In the rows, 128 means zero.
Rows swapped in pairs by one turn or mirror: which row each one swaps with
The rows were stretched afterwards, more along some directions than others.
lar: [145 119 109 148 126 143 139 157 138 133 115 133 118 145 130 140 132 134]
zov: [135 147  89 104 126 152 112 143 143  97 145 105 142 135 134 134 146 157]
tiba: [135 152  98 101 133 152 108 143 142 115 147 103 146 141 126 140 147 163]
berov: [148 157 114 116 114 133 109 151 154 119 142 125 134 150 131 121 125 113]
velo: [143 121  83 138 125 141 108 141 133 113 102 116 116 134 141 126 141 148]
sov: [150 147 117 120 130 118 101 131 135 118 162 116 143 141 105 138 155 132]
mikaz: [160 136  92 110 119 117  81 133 146 109 126 105 148 136 138  98 133 142]
nitis: [164 137  80 128 119 120  95 153 147  95 151  91 145 130 114 130 131 124]
sos: [152 151 105 103 124 134  98 163 133 120 163  99 132 155 116 139 142 127]
kivek: [145 120 106 149 123 147 138 150 141 133 114 135 124 140 136 152 136 134]
vir: [138 132 119 107 142 121 109 144 122 121 154  81 128 139 116 104 150 158]
bof: [164 137  78 127 119 125  91 154 147  98 151  91 147 132 116 134 135 127]
Bokif: [151 153  96 106 120 136 110 172 139 114 161 100 126 151 120 141 133 124]
ramu: [148 121  75 149 129 147 122 144 139  98 113 102 131 133 142 122 140 153]
vaki: [139 117 111 113 138 136 116 150 122 115 125 122 125 143 129 110 163 138]
rar: [150 113  92 114  97 133 135 164 150 110 130  77 155 134 130 139 127 134]
remaf: [138 130 114 116 142 116 109 147 116 109 153  75 135 132 117 105 158 157]
les: [148 123 113 112 131 129 113 146 124 113 145  95 131 144 126 105 159 143]
lod: [149 151 101 108 113 135 115 174 136 120 160 103 127 150 121 151 135 123]
fosa: [147 130  99 128 118 115 112 148 143 111 158 110 160 131 111 142 141 136]
Goda: [148 154 105 124 106 121 123 160 153 115 142 107 144 128 131 132 126 117]
mal: [134 150  98 103 138 155 108 145 133 102 144 101 138 137 131 138 151 161]
gep: [138 125  96 153 131 140 117 134 137 102 124  96 133 132 143 108 124 161]
Zok: [159 143  96 108 113 110  74 135 140 106 131 110 147 141 131  98 132 132]
tubil: [160 141  73 128 117 130  96 163 147  93 142  94 143 133 118 133 129 127]
zif: [139 141  97 101 132 145 112 146 138 116 143 108 138 142 129 133 146 165]
bugo: [158 119  82 114 141 123 111 148 132 104 137  94 148 163 101 124 145 142]
popo: [148 126  87 150 117 161 111 143 138 101 112 110 118 137 152 122 146 144]
teb: [146 114  91 114  96 134 133 165 149 113 132  77 159 133 129 140 127 141]
lobud: [148 114  97 116  99 132 130 160 144 107 129  79 160 132 127 138 132 138]
daf: [152 140  95 109 110 123  74 136 146 105 124 109 144 141 144  99 131 139]
Dev: [156 143  93 117 118 117  77 136 134  93 130 101 143 134 139  99 133 135]
Pif: [134 145  94  99 136 145  99 145 139 108 144 106 142 147 126 127 148 166]
vin: [149 152 101 106 121 136 114 169 138 120 161 101 126 150 121 146 135 124]
tof: [140 125  92 148 114 140 128 143 136  90 120  98 114 119 143 135 138 143]
siv: [144 133 111 114 148 120 111 145 120 111 147  90 128 139 122 112 164 141]
reb: [156 122 120 127 141 103 122 153 132 119 155  93 152 132 102 105 142 136]
tisu: [139 131  93 141 126 153 110 139 132 105 103 117 107 138 146 126 147 144]
lil: [148 126  95 123 142 129 111 160 117 103 148  89 133 145 120 102 163 150]
biku: [158 126  86 110 142 127  98 143 133 108 133 105 145 171 102 116 146 140]
sigu: [155 145  93 110 114 117  80 133 141  99 135 107 146 141 142  97 132 133]
sepef: [165 144  82 126 124 124  88 151 148  98 151  91 149 134 111 128 135 126]
gela: [154 114 120 133 142 109 122 150 132 129 149  97 151 132 104 112 145 140]
fala: [154 130  87 112 146 131 104 144 130 106 132 100 149 168 104 122 147 144]

Swapped with kivek: reb
Swapped with sov: Goda
Swapped with vaki: gep
Swapped with fala: lobud

Rows swapped in pairs by one turn or mirror: which row each one swaps with
The rows were stretched afterwards, more along some directions than others.
nef: [134 120 133 164 149 136 127 165 154 139 120 134 140 135 116 126 129 121
 115 109 155]
kemaz: [144 117 130 103 156 147 136 110 120 129 131 126 141 120 157 156 150 151
 127 160 107]
gimag: [156 110 142  99 131 155 131 109 107 120 140 101 163 125 132 154 147 177
 151 153 119]
Vik: [154 102 123 125 107 159 137 116 116  97 151 136 133 136 151 134 152 162
 146 152  99]
nol: [168 100 143 139 133 129 144 118 133 128 120 155 121 127 136 139 108 148
 147 131 137]
nek: [135 133 125 123 127 107 100 142 136 134 111 134 124 109 104 130 132 135
 106 101 144]
Rusu: [132 131 127 133 145 113  89 141 119 139  98 135 124  96 110 135 118 146
 120  99 163]
vibev: [173 101 143 144 115 139 132 122 129 127 138 163 133 113 121 151 128 144
 156 118 132]
fenav: [110 159 113 130 145 130 118 132 141 140 105 132 150 122 129 132 151 135
 112 103 114]
Tope: [109 120  94 123 160 107 127 143 160 129 126 133 118 138 145 136 171 102
  84 133 119]
baran: [142 117 130 156 146 126 119 162 157 124 124 131 144 130 108 120 118 125
 118 102 151]
riso: [153 109 163 145 142 130 125 100 122 148 129 158 124  79 111 157 131 140
 149 129 141]
Botam: [110 116  95 108 160 121 130 138 166 141 129 119 129 125 134 140 163 110
  87 149 135]
Koli: [140 112 131 156 146 137 138 160 167 137 121 115 147 140 116 132 134 132
 110 132 147]
Bipiv: [133 121 109 123 128 115 103 144 134 140 107 151 108 102 112 136 127 133
 120  94 156]
dekis: [128 127 110 137 126 124 103 149 143 142  97 117 122 127 107 138 125 131
 108 103 158]
miz: [133 128 115 132 133 116  97 137 140 134 112 134 112 100 113 138 128 132
 108 100 154]
telu: [142 116 135 107 112 168 142 108 111 123 155 115 141 134 152 161 159 178
 144 165  95]
sazo: [168  91 158 122 128 130 142 106 131 123 151 162 130 110 105 156 132 146
 159 122 131]
kosa: [159  99 137 152 124 137 144  97 145 136 136 167 111 107 136 160 149 140
 141 154 127]
Numop: [169 100 142 143 122 119 135 112 121 125 142 156 120 120 132 149 129 145
 152 135 121]
Nuban: [156  98 123 152 142 128 136 103 125 129 112 167 114 108 152 154 149 135
 152 132 132]
lutef: [144 118 136 110 122 160 133 111 103 113 127  93 145 135 134 157 156 181
 149 153 102]
Guri: [159 111 148 136 118 144 151  89 138 163 117 162 126 111 121 152 145 142
 147 133 146]
gok: [109 109 101 123 165 108 117 140 151 113 127 137 123 117 137 123 159 122
  92 141 130]
Betos: [107 156 132 129 126 128 108 135 126 118 108 135 139 116 113 119 136 155
 128 106 121]
Doduv: [142 136 113 137 127 114 108 140 135 155  92 139 115 123 108 130 140 131
 120  93 154]
goper: [148 109 152 110 113 163 133 125 101 107 158 112 135 134 136 153 142 178
 144 168 106]
kug: [148 133 148 112 108 160 147 127 104 127 151 139 160 149 150 133 149 150
 151 140 107]
nogo: [136 116 125 161 153 125 115 165 159 116 120 124 145 133 108 119 120 123
 110 111 149]
zanal: [139 114 143 101 133 152 142 102 117 124 137 109 145 130 147 151 152 170
 140 162 101]
nuno: [110 126 113 120 154 105 116 135 141 113 142 123 136 127 128 125 160 114
  96 144 111]
nozu: [141 122 132 116 136 148 140 109 114 123 145 110 142 141 162 155 153 156
 130 170  84]
pep: [152  96 134 132 123 126 152 103 131 134 131 162  94 135 130 163 153 140
 156 144 124]
luful: [166 110 144 123 130 118 127 102 138 125 128 164 108 114 113 150 151 142
 156 126 122]
Vis: [116 159 132 119 132 124 110 127 131 128 105 138 145 116 109 124 151 144
 130  95 109]
Gebid: [143 121 113 141 143 105 105 145 129 137 101 131 106 129 115 136 119 130
 119  91 140]
Sizim: [112 154 141 137 115 137 109 135 124 125 106 156 143 106 114 125 147 154
 134 100 123]
Zup: [145 120 136 169 148 125 124 162 154 135 120 130 142 121 120 118 123 119
 109 112 145]
Fifuf: [132 124 130 113 135 156 149 108 128 131 141 110 152 129 160 156 152 156
 125 171  95]
Kuvev: [ 93 153 120 143 134 137 107 131 137 132 104 140 139 101 115 131 143 134
 116 102 132]
fava: [143 124 128 168 148 126 113 161 154 126 125 140 151 108 117 119 117 125
 105 106 148]
sel: [103 130  95 117 140 105 118 124 145 120 144 128 122 123 140 136 180 109
 102 141 113]
Gudi: [101 160 132 133 131 131 111 139 121 137 102 138 146 120 121 124 139 142
 125  92 132]
Lun: [147 111 110 116 133 143 131 115 114 102 145  93 123 147 148 151 154 162
 149 158  76]
bapit: [129 115 117 127 162 122  96 133 141 142 103 119 112 101 118 155 125 137
 103 105 151]
roz: [127 127 125 115 145 109  95 148 132 150 104 132 112 108 113 130 122 139
 118  92 150]
nanud: [102 165 132 133 133 135 113 134 128 137 105 137 148 115 128 122 141 138
 118 102 123]
lin: [131 110 120 152 146 140 116 164 158 125 126 112 148 127  96 133 120 131
 115 106 156]
nubor: [146 134 130 131 118 163 141 113 110 120 137 113 135 137 162 150 151 154
 135 157  83]
nanov: [ 96 127  96 106 162 120 122 127 155 132 132 128 123 124 142 146 177 110
  91 132 124]
Guza: [ 91 111 103 114 151 114 119 141 152 118 134 134 131 124 130 135 161 114
  96 133 137]
gobek: [176 102 130 125 120 119 140 121 117 130 137 157 119 124 137 146 134 143
 158 126 133]
sig: [135 127 144 112 130 151 144 120 105 135 144 113 129 130 172 149 154 161
 132 162 102]
sesep: [161  86 145 151 135 129 135 110 130 119 126 170 119 105 114 155 152 136
 157 125 143]
zepub: [104 136  98 127 154  96 118 136 164 140 122 126 114 125 142 119 167 100
  89 148 120]
kozu: [170 107 143 155 110 132 135 111 127 130 128 168 118 118 129 141 145 135
 157 126 129]
Rizo: [108 113  85 121 171 106 123 141 149 121 126 118 122 143 148 137 168 113
 102 143 125]

Swapped with Guri: Vik
Swapped with Sizim: Koli
Swapped with kemaz: gobek
Swapped with nanov: miz
Swapped with gimag: Nuban
Swapped with kosa: telu

